One turning vector, and how many ticks it has turned
The counts run from 0 to 691.
[-17  35  30   6  14  16  -5  20 -26  18   6  15   0   4 -37  -2  -1  19
 -14  19   1  11  21  17  -9  19  36  -9   7  51 -33 -21 -33 -16   0  -2] -> 673
[ -1  15 -14  -4 -13 -12  42  -2  15   1 -14   2  16   3  17 -38  46 -14
   2  13 -26   4  -1 -15  11  23  17 -23  24  -2 -26 -42 -34  -9  23  39] -> 46
[-28  -1  29  -5   5 -22  25   3  -1 -30   5   9  17   6  15 -26   7  37
 -11  18  -7  -6  17  26   9  63  51 -18   6  -1 -16 -24  -1   8  -9  15] -> 159
[-19  -4 -24   9  22  13   6 -12  16 -15   1 -33  -2  29  19 -16   0  31
 -20   0  -7  30  -9 -37  30  -9 -24   9  21 -17   8  30  43 -15  38  28] -> 140
[-12  10  12 -26  -1   1  15   6  11 -11 -13  18  -1  -4  -1  15  21  12
 -18  32 -10   1   4 -21  14  62  15  -6  -8 -45 -18 -21 -37  -5  28  54] -> 122
[-17   6   0  25  35 -25  14 -13  39  -5  13 -33 -10  26 -27 -46  -6  16
 -26 -17  -5  41  11 -13  31   2  10 -11   3  -2  -4  31  20  -6  -8  -1] -> 611
[ 14   5  35  37   7  29  23  -4 -50  -1  -8  -5  -7  27  -2 -19   3  14
   7  -6  -3   4   9  14 -15 -14  19 -10  39  55 -11   1  13 -24  -1   3] -> 627
[ 11   7  28   7 -11  17  17  17 -22  24 -30  24  19  -7  42 -27  12  16
 -11  25  -5   6  27  -4  23 -21  41   2  -3   2 -24  -2 -34   6 -12  55] -> 600
[-26 -13  -6   3  13 -19  12  25 -12 -22   6  -6   4  13   8 -12 -20  41
 -47   4 -10   4  17  22  42  41  13 -17 -23 -27  -8  33  28  11  21  14] -> 339
[-11  15   3 -27  -1  -3   3 -10  53  23 -10 -37   1  18 -15 -19  10  13
   9  35  -8  50   4  19  -5 -23  -8  14  18  24   3 -11  33  -3  -6  -8] -> 51
[ -8   4  21  -6  -3   9   8  33 -23  42  -9   2   9   5  11 -16 -19  36
 -38  25   1  26  41  33  28 -35  11  23  -9  -2   1  41   4  10 -16  19] -> 175
[-22  -8 -25 -16 -12  26  22  16 -43  38 -11  -2  -5  19   9  37  -2  29
 -21   5 -10  14 -10  24 -22  10 -37  -9  32 -25  -5  27  -7 -17  21  14] -> 108
[ -7 -25  14 -31   7 -24   8 -29   8  -8  -6  -6  -8  39   9   3  21  58
  29  26 -24  24  -3  14 -13  19  17  -9 -11  -5   9 -14  15  10 -38  27] -> 594
[  8 -16 -14 -21 -26  11  13  35 -61  38 -24   2  -8  17  15  27  12  12
  -6  -1 -21   3  -3  38 -14  15 -33 -10   6  -7 -18  11 -13 -16  26  12] -> 107
[-14  -4  23 -19  17 -16  -7  -4  22 -14  17  -1   0 -13  -8  21 -28  42
 -17  61 -11  49  -1   0   2  18  24 -15 -17   5 -23   2  36   9  -5  13] -> 520
[ -8  -2  -8 -15  24   3  -9 -27  59  29 -34 -40   5  10  15 -16   3  12
 -12  -1 -15  23  34  -7   9  -4  -8  11  27 -41 -26  29  14  13   1  -8] -> 214
[-12  29  35  -1  23  46 -22  -6 -16 -27 -15 -10   6  30  -4  -9  -1  31
  -2  -4  -8  -8  30   8  -5  23  37  -7  30  37 -15 -16   2 -18  31  -5] -> 157
[ -5  11  -1 -25  -4  -1   4  10  38  37 -40 -12  12   1  17 -24  26 -10
 -14  -1 -15   6  50  14  18  26   3  16   7 -42 -27   0 -40  13  12  18] -> 92
[ -1 -16  34  32   2  -2   9  13  11 -16  -6 -37  -6  10 -13 -45  -1  28
 -14  10 -38  45  18 -13  43 -38  -3  16   9  28  10  -1  13   4  15  17] -> 686
[-14   3  12  37  -2 -15  24  30  -1 -10  23 -17   0  11 -31 -45   8  13
 -17  16 -15  38   4 -13  55 -15   2   5  -1  23   8 -13   6 -18  24  26] -> 687
[-10   9  31 -57  11 -19   5 -11  25   2 -17  12  -5  -2   9  16 -18  35
 -11  24  -1  26   9  42 -15  44  28  -6  -6  13  -6 -10  12  21 -20  14] -> 399
[-14  26  20  24  30  -9  36 -16  25 -15  13  -6   6 -13  -3 -35   9  -3
 -11  -1   7  26  11 -27  27  11  21  -5  15  44 -25 -31 -16  -5   1  29] -> 403
[-29   9 -19  15  13   4  12   3   1  -5   4 -34   2  33  21 -13  24   7
  -3 -22  21  -6  -3   1  26  48 -27  11  35  -5 -10 -17   0 -18  61   4] -> 620
[  0  -2  29 -24  10  46  -2 -22  -6   1 -30 -15  -8  14   8  32  -1  45
  15  44 -12  32  -2  -5 -37 -17  -8  13  30  22   5  -7  19 -12  13  22] -> 80
[-13   7  -2  -2  20  15  18 -32   6  14 -19 -35   4   4   4  10  15  -9
  17   6  -1  19  -4   3 -36  23 -27  -6  61  29 -38 -30  -6 -18  19 -20] -> 589
[ 24 -26  10  -1 -12 -20  16   9 -51  -4 -12   5 -27  39   2   2   2  37
  -1  -2 -14   8  -5  23   2   6   0 -20  -8   0 -12  53  33   0 -26  27] -> 265
[  9  -5  20  46  -7 -16  10  28 -32  -1  -1 -20  13  48  19 -48  31  14
   7  -9  17 -10  17  29  29  10   2  17   6  19 -19  12   5  -7   3   6] -> 658
[-10  11 -14  -4 -10 -16  35  23 -27  20  11  12 -11  12   6  -4 -19  21
 -33  22  10  16 -10  57  -6  21   3 -20  19  -8 -18  48  38  -6 -18   9] -> 145
[  7   2  12   3   9 -14  -2   1 -30  23  -1 -10  -1  11  -4   3  23   3
  31   6  24   6   1  25 -13  28   0  -2   6  57 -48 -41 -27  -5  -5 -15] -> 314
[  2 -34  -9  10  13  11  22   0 -55   4 -25   2 -22  17  32  21  19  26
 -15 -25 -18  -4   0 -14  -1  23 -18 -13  11 -30 -20  22 -30  -5  17  36] -> 347
[ 17  27   9 -28 -17  19 -19  38  18  15 -14 -16  -7   9 -34   0  13 -12
 -14  33 -19  35   5 -16  25  -4 -19   5 -11  16 -15 -12   6 -19  52  19] -> 605
[ 26   8  23 -22  22  27  -2 -30  47   8 -54 -25  -7  -3   8  -4  11  -6
  -7  18 -21  29  25 -26  -9 -23   2  -5  38  -4 -22   8   3   2   7  17] -> 364
[  8  19 -25  -1 -14 -36  28  30 -18  24  21   2  -4  24  11 -14  18  -9
  -3   5  54   7 -19  32  17  34 -11  -3 -15  32 -24  11  19 -11   3  20] -> 539
[ -3 -20  34 -32 -17  -4  22   7   7  -1 -37 -10   6   5  28 -23  16  35
  -6  11 -41  13  32  24  15  -1  18  13   5 -15  25  -8   2  26  11  39] -> 563
[-41   0  -1  -6  -6  24  12   8 -20  -8  -5   8   9  28  -2   5  24  52
  -1  15 -35  -5  15  12  -3  41  21 -13  14 -18  18 -33 -33 -16  24  25] -> 592
[ 21 -18  -2 -11 -29 -30  14  42 -37  56 -12   5 -19  12   4  -4  11   9
 -14   5 -10  26   0  25  17 -20 -21   4 -34  10 -17  28 -10   5 -20  27] -> 690
[-22  25  26  -5  17  48  11 -21   9 -13  -1 -15  -6  14 -12   7  -5  34
   2  42  -4  27  -3 -19 -18   0   8  12  42  25  18 -15  17 -26  23  26] -> 81
